Each path below is one point turned by a fixed rotation once a step. After each direction that follows a path, write how fast that rotation turns it, in degrees a step (0 if it stays still).
Each turn is a multiple of 5 degrees from 10 to 175, or 0.
Each row of a path follows its step; steps can be skipped.
Rotation 1:
step 1: [ -7 -24  10 -13 -21  23  -8  22  13 -14  12   9  -8  34   8 -10  -9  23
 -16   3  15  16  19  23  15  19  -5  -3  -6 -24 -15   4   6  -6  10  20
 -36   6 -11 -39  -5  -6  10   8   6  -6  10  -3  11   2]
step 2: [ -8  -4 -37   6   7 -27  12  -5   6  -2  -2   1  -9  17  -7  -4   3  -2
 -24 -25   8 -27  -7   0  -2  -3 -14 -10   8  -7  16   3 -49 -20 -38 -25
   3  20   0   0  22  12   5   0 -14  -9   8  11   1  -5]
step 4: [ -1  -9   0 -19  11  -7  -4  29  10 -15   8   3 -23  -7 -50   3   1   6
  -1  -8   6 -36  -9  37 -11  14   5  28  -6  -9   7 -23   6   2  18   3
  -8  13   7  20 -16   1   5 -18  -7   8   3   1   1   4]
step 6: [ 29  26  -6  -3  -4 -22  -7   1   5  -6   4   6 -21 -15 -12  11  -2  27
  18  -5   4  29   9  11  23   4  -4  -1  13  -9   9 -18  29  27  -4 -11
   5   7  16 -12  27  14   1  10 -10 -38   6 -11  -2 -26]
step 8: [  6 -17 -17 -13  11   1 -18 -10  -4 -25 -18  28  -4  21  14  -2   3  15
 -19 -39  -7  22   6  21   6   8 -15 -14  11 -17  -9  15 -16  -7   4 -11
  10 -26   1  43   5  -6   9  14   7  -8  15  -2 -12  -1]
step 9: [  2   5 -17  -9 -12  -6   7 -13  20  11 -22   7  -1   6 -38  32 -38  -6
  20 -16  -9  -6   4 -18 -12  10   8 -22  10   5 -14 -16 -12   3 -24  14
 -23 -13 -18 -21  -6   5  -5  -5   6  -9  -9  -2  32  -4]
step 10: [  7   6 -12   2  23   1 -13  22  20  -3  14   0 -19  22  17  -5  -9  15
  -1  27  18 -12  22  15 -28  16 -18  -6 -14  17  11   6  18   1  -2 -22
 -31  -1   8  16   2 -17  10  -8 -11  25  21  25  10  -1]
step 12: [-20 -34 -24  -7  -9 -44 -18   8  22  -4   7   4  10  -8   2 -29   2 -24
  22 -13 -18  21  12  -7   0  15   0  11   3 -15   7  -7  29  11   5 -11
 -14   8  -3 -24   7  22  18  -3  -3  -3   4  11  10 -11]
step 18: [-16   6 -39   8 -12 -17  20   7  -8   7   0  -1  -2  -2  17  -7 -10  24
  -4 -29  16   1  16  -1  -6  21   6 -14  18   4  -9 -38  16  14  13  -7
 -19 -21 -28  -8  -8  18   4 -15   2   4 -23   5 -25  15]
step 19: [ 10  -2  12  -1   4 -10   1  17  12   6 -26  -3  -9   8  15   6  -9 -17
 -30   1   5  24  11  28 -16  -2 -15 -17   7  -3   7   1  18   5 -10 -20
  -5  -9  31  -8  15  -6  18   0 -20 -12   1 -35  38 -23]
step 24: [ 11 -18   9  13 -17  11   2  -2   2   3   0 -12  -8  15  13 -33  -5  23
  -6 -15 -18 -14  26  20  38  10   6 -32   8 -17   1 -19  17   7   8  13
  -1  20 -10 -30   5 -27  -2  -6 -13 -13  13   3 -12  12]
Speeds:
[ 6 -5 -7  8  0  7 -3  4 -2 -3  4 -9 -3 -1 -1 -4  0 -2 -7 -5  6  0  1  8
 -2 -1  4 -2 -5  8 -2  4  0  0  1 -2 -1  5  2 -2 -9 -1  1 -5 -1 -2 -1 -1
  6  1] | 125
[ 2 -2  9  2  5  2  5  1 -2  2  7 -3 -2  7  1  6  0  4 -3  3  5  1  3  4
  2 -2 -2 -6  1  3 10 -3  1  8 -7 -3  1  4 -3 -8  5  3  2  6  4  2  0  3
  2 -2] | 80
[ -3  -1   7  -1   5  -4  -1  -1  -6   1   2  -4  -3   4  -6   2  -1   2
   7   2  -1  -5  -3  -1   3   0   2  -2   0   6 -10   0   2   2  -5  -3
  -6   0   3  10  -5  -3  -2  -7   4   2   3   9   1  -6] | 60
[ -7   2  -2   3   2   6   0  -5   4  -1   2   5   1 -11   0  -5  -3   0
   1   3  -6  -9   3   4  -1  -1  -4  -7   1   2   1  -9   3   9   3  -2
   4   2   4   0  -3   0   6  -4  -3   6  -1   0   0  -1] | 55
[  4   6  -2   1   6   0  -2   2   7   0   1  -7  -2   3  -2  -4   1  -3
   2   1  -4   3   2  -2  -4   2   7   2  -4   5   0 -11   6  -1   1   6
   1   6   0   6   4   2  -6   6   1   7   2   0  -2   7] | 60
[ -7   1 -10   7   1  -5   0   4  -4  -3   1   1  -3   6   2  -1   6   0
   4   3   1  -1  -2  -4  -7  -5  -1  -7  -1   3  11   4  -2  -1   4   6
   0  -5   3   1   0   2   0  -4   4   4   1   5  -6  -2] | 140
[ 5  4 -5  1  4 -1 -7 -9 -2 -1  0 -4  8 -1  1  4  7 -1 -6  8 -2  0 -4  1
  3  0 -1 -5  0 -5 -1  2 -4  2 -5  2 -1  2 -1  8  0  7  7  0  6 -1  2 -6
  3  2] | 125
Rotation 2:
step 0: [  6  12  -1 -15   5   9 -17  22 -17  23  -1   4   6  19  13  16   8  11
 -10  27 -11 -16   7 -11   1 -17 -20   5   8   1 -23  -9  -3   6  -2 -16
  -7  -3  33 -17 -13  12 -29   4  24  -4  21   1   5  -1]
step 1: [ -7   3 -35   2   8  -9   5 -26  -4  28  16 -11 -13   5  -1   8  -4  -3
  -7   1  -5 -17  -9  -8 -14  -8   1  15  -6   2 -28   4  -3  18   4   5
   2  -5  16 -14 -10  14  23  18 -21 -15 -10 -21 -32 -10]
step 3: [-12   5  -5 -18  31  -6 -13   0  -5   2   6  30 -14   0   7  12 -15  -8
   3  -4  -7   1   7   8  -1 -10 -12   8  -2   2  10 -17 -18   1  23 -24
  14 -26  -4 -21 -10   0  15 -38   9  25  -4   7 -13 -12]
step 4: [  3   4   2 -33  15  17  20  -5  -3  23  -2  -3   0  10  -4 -29  -5 -26
 -34  -4  -9  -4  -8 -12  -8  -6  -7  13   2 -13  -9 -20  13   6  20 -11
  -3 -18  17  11   1 -11   7   6 -15  -1  25  -1  23 -11]
step 11: [-11 -15 -26 -15  31  18 -25 -10   2  -9  -8 -12  -3   5   2   5   0  11
   4  12  -2 -10   4   1  12  -9  -2  -8  24 -17  -9 -22   2 -12  -2 -23
  13 -16 -22  10   4  18  20   0 -27   5  19  -9   2  13]
step 12: [  8   5  19 -36   6   5 -28   4  -6   2   7   8   6  -5  14  -2 -11  -9
  -5  32   6 -10  25 -18 -16 -19  19   6  -3   1   0 -26  14  -8  -8  28
  -4  -9   7 -17  -7  10  -6  17   1   5  16 -11  -3 -16]
step 13: [  0  -6 -10  -9  14  15 -15  -7  15  16   7  12  -5   8 -19  10  22   6
 -18  21 -32 -24  17  -2   3 -19 -29  11 -25   8 -10  26   9  18  -4 -11
  -1  -9   7  -8  -3   7   3  22   6   6 -13  -8  -6  -6]
step 15: [ -2  -8   5 -26  19   3 -22 -24  -2 -22  -5  10 -32 -16  19 -13 -11   0
  -6  -4  -8  -4   3 -13 -13 -13   0 -15  12  -2   2  13  -8  17   4  -7
  23  29  24  -8   1   4  11 -12   7  31   3   9  -4   6]
step 16: [  0  -9 -15 -34  25   3  16  10  -6   2  16   5   8  33  10   7  -1  -4
 -15  -2 -12   4 -13 -30 -13 -13  -6  10  -4   6   4   2  -5 -37   6  -3
  18 -22   5   3  -2   0   3 -14  13  23  -1   4  14 -15]
step 20: [ 12   4  -6  -8   7  11  12 -12 -12   4  -8  15  -2   8  -4   2 -45  -5
  -2  16 -21 -11   0   1 -17  -1 -22   4   0  -3   5 -26  15  -6  17 -13
   1  -3  21  -6 -20  24   1  -6  -3   1  -9 -10 -40 -13]
step 23: [-14  -4   4 -10  21  22   5   5   4 -11   9  20   8  30   9   9   1  -7
   9  -8 -15 -25   1   3   8 -10  13   6  15 -34  -7 -13  -1  16   5 -33
  -6   1  27 -12  15   4   3  -3 -13  14  25   8   5   6]
Speeds:
[-1  2 -1 -9  3 -6 -2 -3 -3 -2 -4 -8  1  4 -2  1 -1  4 -1  0  1  0  2 -6
 -2 -2 -4 -1 -7  6  2  5 -2 -2 -4  0 10  7 -1 -1  8  6 -5  5  6  2  2 -6
 -2  6] | 20
[ 4  5  3  0 -3  2  4 -5 -4 -2  0  3 -2 -5  1  1 -4  0 -7  3  1  3 -1 10
 -2  1  0 11  1  5  2 10  2 -1  7 -4 10  3 -1  0 -1  4 -1 -6 -5  1 -5  1
  2 -4] | 60
[-4 -9  0  1  0 -4  6 -4 -1 -2 -1  4 -4 -1 -1 -8 -2 -2 -1 -3 -6  9  0 -5
 -1  1 -1 -2 -4  4  5 -4  1  1  6 -5  3  1  2  0 -7 -7  4 -6  5  1 -1 -3
  1 10] | 60
[ -6  -4  -2   2   1  -3   0   6   7  -5  -1   0  -4   7  -1   5   1 -10
   9   6  -1   3   0   5  -2  -5  -7   2  -1  -4   0   5  -7   3  -1  -8
   2   0   4   1  -2   3   2   2  -3   5  -6  -3  -3  -2] | 145
[  0  -1   1  -2   3  -1   7  -1  -1   4  -4  -7  -6  -7  -2  -7  -3   2
   1   0   1   4   4   2   8  -5   3  -4   5   1  -5  -3  -5  -1  -8   5
   1   0   5   1  -3   4  -1   0 -13   2  -7  -3   3   3] | 110
[-4  2  3  6 -4  5 -3 -7  7  3 -5 -7 -4 -2  1 -2 -3 -3 -3 -1 -2 -7 -1  2
  2  0 -4 -6 -7  5 -4  1  0 -5  1 -1  1  3  0  0  1 -8  7 -3 -1  7  3 -2
 -8 -7] | 155
[  0 -10   2  -4  -5  -4   3   0  -7   9   3  -3   0   1  -2   0   3  -7
  -3   2  -6  -6  -5   4  -8  -2  -5   5  -2   2  -3   1   6  -6  -6   4
  -6   2  -1  -2  -5  -1  -3   4   1  -4  -4  -1   1  -2] | 90
[ -1  -3  -2   3   1  -6  -1   5  -5   0   0  -2   1 -10   1   2  -1   6
   2  -7 -11   1   4  -3  -4   2   0  -1  -2  -7  -4   2   2   6  -1  -2
   1  -2  -8  -3   4   3   6  -3  -1   4  -3  -8   0  -8] | 175
Rotation 3:
step 0: [  2  26  26   9 -29 -16  -2 -21   0  -5 -18   8   6  17 -12  27  -1   9
 -19  -5   5  30 -10 -25 -13  14 -31  14  19  13   0  10  19  -6   9 -10
   8   5   2  11   6   3  -3  15   8  10   2  -2 -22 -20]
step 2: [-16   1  -6   9  11 -22   2   0   3  14  12  -3  -7   5 -17   7  -7  -9
  18   0  14  17  20  15 -12  29 -15   0  13  -3 -32   4  -5  -1 -28  24
  20 -14  14 -14 -26  -8  11 -12  13 -14 -24 -16 -17   8]
step 3: [-30  -4  39   2  -7  -2  11   5  15  30  -6   8   1  22  20   1   1  -7
   8  -1   8   0  20  -4 -30   5  -1   3  -9  33 -14  17  -2   4 -10   4
  14  17 -29   6 -15  -6  21   3 -10  11  -9  13  12   6]
step 5: [ -2 -12   6  -8  -7   8 -28 -12  32   2 -12   1   7   4  11  20  16 -20
  -8  18  22  -9 -11  -6  24  20 -34   3 -13   0 -16 -17 -26 -14  -3 -11
   3  12  20   3 -10   6  -5  14  -5 -19  -8   8 -24   5]
step 7: [ 14   5  16  -2   5 -17  -4 -15  19  15  -7 -20  -3 -11 -48  -8   3 -25
 -15 -21 -10  23 -17   4  21  -1 -12 -10  13  11  -4  11  10  13   6   6
   8  13 -10 -11   3   1  -3 -25  19  11   4   1 -18  26]
step 10: [-11  -5   6  -4 -33  -4  31 -10  -5   7  13 -15  13  -3 -16  24  11 -10
  -5  16   2  15 -18  -4 -20  13 -23   1  40  -5  -5   0 -18   3  -6  -5
  34   9   4   0 -21 -22  12  -8  -9 -11  -3   8  -6  -4]
step 12: [ 12   2  13   6  30 -17  -6  17  19 -11  24  10  13  20  -9  -4  16   2
   2   3  18 -28  17   7  10  12  -6 -10  29  -3   7   0  -7   3 -28   7
  23   5  -8  -8  -8  16 -23  -8   6   5  -6  -8 -39  12]
step 14: [ -6 -23  25 -15   9   5   8  -4  23  -6   9 -11   6   3  14  -9   7   7
 -16  -6  -1  11  12   3  -9   4 -17 -16 -16  15 -11  26   1  16 -12  24
 -27   8 -15  24   4  -5   2 -27  15  14   6  42   3   2]
step 17: [-15  -5   4   1   6   3 -19   3  -7  -5  -3   3 -17  -1 -12  13  22  -7
  -5  -9 -22  27  -1  29 -17   9 -19   7  19 -28   4 -11  15  36 -22   4
  23  11  -9  12   1  11   4 -13  29  -3   7   3  -9  22]
step 20: [ -2  33  -1   4   1   5  -7   7  31  10  20 -17   0  -3  -3  21  16 -16
   4  -5  11  -1  11 -10   2  18  11 -11  17 -19  -1  -4 -26  -9 -33   9
  19   9   3 -20 -19 -27  25   4  18 -13  -1   6  -9  11]
step 24: [-27  -1  28  -8  25  15 -18   2  -1  -6  -2  -3  25  14 -24 -20  11  -7
  -2   6 -16  19  18   6 -18  -3 -12  25 -13  22   0  10  -6   2  -4   4
   5 -22  11  20   8 -22   0 -15  24   8  -5   0  24   7]
Speeds:
[ -5  -2  -2   7  -1   4  -2  -1   8   0   2   0   0   1   2  -3  -2   1
   8  10  -2   3   4   4   3   0   0  -3  -1  -7   2   0 -11   0  -3  -4
  -1 -11   2  -4   1   3  -3   6   3   2   2  -5  -5  -1] | 100
[-4 -6 -4  3  1 -5 -2 -8 -3  0  3  3 -4 -6  5  5  3  3 -7 -6 -1 -1 -1  2
 -4 -3 -8 -6 -5 -3  6 -4 -1 -1 -3 -4 -1 -5  1  5  3 -4  0  0 -5  0 -8  5
 -7 -5] | 85
[  6   7   0   1   4  -3   3   1   1  -1  -2  -4   5  -1  -6  -4   2   0
  -8  -4  -7   5  -3   0   0  -2  -6   2 -11  -5  -8   2  -2   5   6  -1
  -5  -4   1   1  -1   0  -6   5   6   2   5   3  -1  -4] | 45
[ 1  1  2 -2  0  0  7 -3  6  4  2  8  3  5  3  0 -1  4 -5  2 -4  8 -2  4
 -1 -6  7  8 -7  4  3  2  0 -8 -6 -4 -1  1  3  4  1  5 -1  1 -5 -6 -2  0
  5  2] | 140
[-4  1  0  3  0 -3 -3 -6 -5  3 -3 -6 -2 -4 -2 -7  5  3  0  4 -2  7 -1 -4
 -5  5  3  6  2  1  0 -2 -1  6 -4  2 -4  7  8  0 10  0 -5 -5 -4  4  0 -6
  0 -4] | 45
[-1 -8 -6 -9 -1  0  0 -1  1 -4  3 -2  2  4  5  9 -5  1  0  4 -4  2 -2  3
  7  6 -3  4 -5 -8 -5  2  2  7  0  7  4  1  1  1  1  2  1 -6 -5 -3  3 -3
  2 -6] | 90
Rotation 4:
step 0: [ -3  -2 -10  -7 -25  34   5  -6  -8   0 -38  15 -11  -9   4   4   8  -5
 -17  11   6  19   8  28   6   1  22 -14   5   1  -1   6   3  -5  -3  -4
  29  -6  21   8 -12  11   3  16  36  16  14 -24   6 -25]
step 1: [-26   6  25  -3   6  33 -19 -25  14   2 -17 -10  -2 -29   6   5 -10  -7
   7  -9  -7 -35  -5   3  25  -9   0  12  -6  -8  -3  -6  -1  -7 -33   6
   4  -7  -5  14 -26  28  25  10   3   0   1 -20 -15  -4]
step 2: [  9   2  30   1  10   5   8   6 -15 -39  20 -44  -1  19   4   9  -8   2
  16  14   4 -11  -8 -19  24 -21  18  -1 -25  -8   0 -11 -16   9  -2   1
  18 -10 -15   6  -1  32 -10   6   8  13   9  -2   3   2]
step 3: [ -6  10   3  13  -3  -2  -3   5 -12   4  11  31  -8   5  -3 -21  -6  10
   7  48  23  17  -2 -19   5  -7  16   3   2 -26 -10 -23  -3 -12  10  -2
   9  -6   3  -6 -14  19 -11   8  41  -7  14  -5  33   9]
step 4: [ -7   8  18  -5  11  16 -22 -16   9  18 -10  29  26  16  -8 -11 -13  15
 -13  -8  26  -8 -19 -21  16  -5   3  -7  28  -1  12   5   0  -5  17  -5
  13   5 -30  15  -9   2  17  18  23 -29  -1  11 -18   5]
step 6: [ -8 -10 -23  -2  -9  14  -3 -18  -2   4  22   0 -18   7  20  -7  15  -7
  22  16  28 -29   5   5  -3  -6  18  19  24 -10 -27 -11   7  16 -23   6
 -25 -18  15  -4 -22   0  17   1  18  13  26  -3   0  -6]
step 7: [ -1 -11  14  -9  -4  13  21  -8  20 -20 -11   0  -4  20 -26  -5   5  14
  18 -11  28  -6 -37  11  24  -8   6   0  -1 -19   5 -32  10  -4 -13  -5
 -18 -25 -18   9  13  -7   1  -6  10  -1  15  14 -26  -7]
step 14: [ -1 -15 -10  14 -12   3 -22 -31  10 -24   4   8  -2 -21   9   0   8  10
  -5  11  25 -16  13 -13  30  -8 -15  -8  19 -10 -23  20  -9  -8 -18   2
  12 -25   5 -13 -28 -15  -1 -14 -20   3  17 -26   4  15]
step 15: [ -9  -7  23 -11   7  -3  -6   3  -5 -14  18  -8 -28   9   0 -22   5  -6
 -11  -7  35 -16 -13  17  23 -28   7 -11  10   6   4  12  -8  -4 -11 -31
  -2 -27 -14  13  14  14  -6  -7 -30 -14  28  16  11  -8]
step 16: [-13 -35 -11 -25 -17  21  10  15  -6   6  17  20  -5 -10 -15  -1   7  -9
 -15  -7  11  26  11  -5   3 -17  29   2  -7  -1  31 -24  -6 -16   6 -17
   6 -15 -20   1   3  13  -7  -1  13  20   9   0  30 -11]
step 17: [ -8 -24  -6  -3 -12  19 -29 -13  27  15  -1  -1  19 -19 -11   1   4   2
 -11 -11  -1  -6 -30 -20   7 -19  -3   3   8 -19   9   4  18  -6  12 -13
 -21  11   5  17 -37   6   0  24   7  17  -7 -21  23  13]
Speeds:
[ 0  3 -1 -8 -6  2  7  2  3 -4 -3 -3 -3  1  3  5 -7  3  0 -6  8 -6 -4  3
  3  8  1  3 -6 -4 -6  0  2 -1 -3  5  1  4 10 -1 -1 -1  4 -2  1  3 -2 -4
 -3  1] | 60
[  2   0   1  -1  -1   2   7   1  -1  -2  -7   0   1   9   6   0   0   3
   4 -10  -5   4  -1   2   3  -4 -10   1  -1   3  -6   3  -6   2   4  -4
  -4   2  -7  -2   2   7  -1   1   2   0   7   2   5   0] | 135
[ 3  4  1 10  6 -3  2 -2  2  1 -2  2 -7 -4  3  1  1 -8 -2 -8  8  4 -5  5
  1 -1 -4 -2  4 -7  6  4  1 -5  2 -2  5 -1  0 -7  0  4  2 -5  5  1 -2  1
 -5 -1] | 100
[-1  7  7  4 -7 -4 -5  3  5  2 -2 -3  1  3 -4 -4  1 -1 -3 -5 -9 -1  5  2
  1  1  8  4  0 -1 -4  0 -6 -2  7  5  1 -5  3  1 -2  8 -5 -3  5  2 -1 -3
 -6  5] | 40
[  3  -9 -10   2  -1   1   6   2   6   1 -10   7   6  -3   0  -6   2   5
  -2   3  -4   4  -5   0   3   1   4  -3   6  -3  -2  -9   3   0  -4   2
   2   1   0   2  -2   6   2  -5   3   0  -3   1  -3   3] | 110
[  3  -9   0   5   2  -4  -8   1   6 -12  -5  -9   7   2   3   2  -4   0
   2  -3   4   1   5  -1   1  -3  -1  -5  -1   1   5   2   1   3   4   3
  -2   2   0  -2  -5  -4  -2  -3   3   3  -6  -1   6   4] | 120
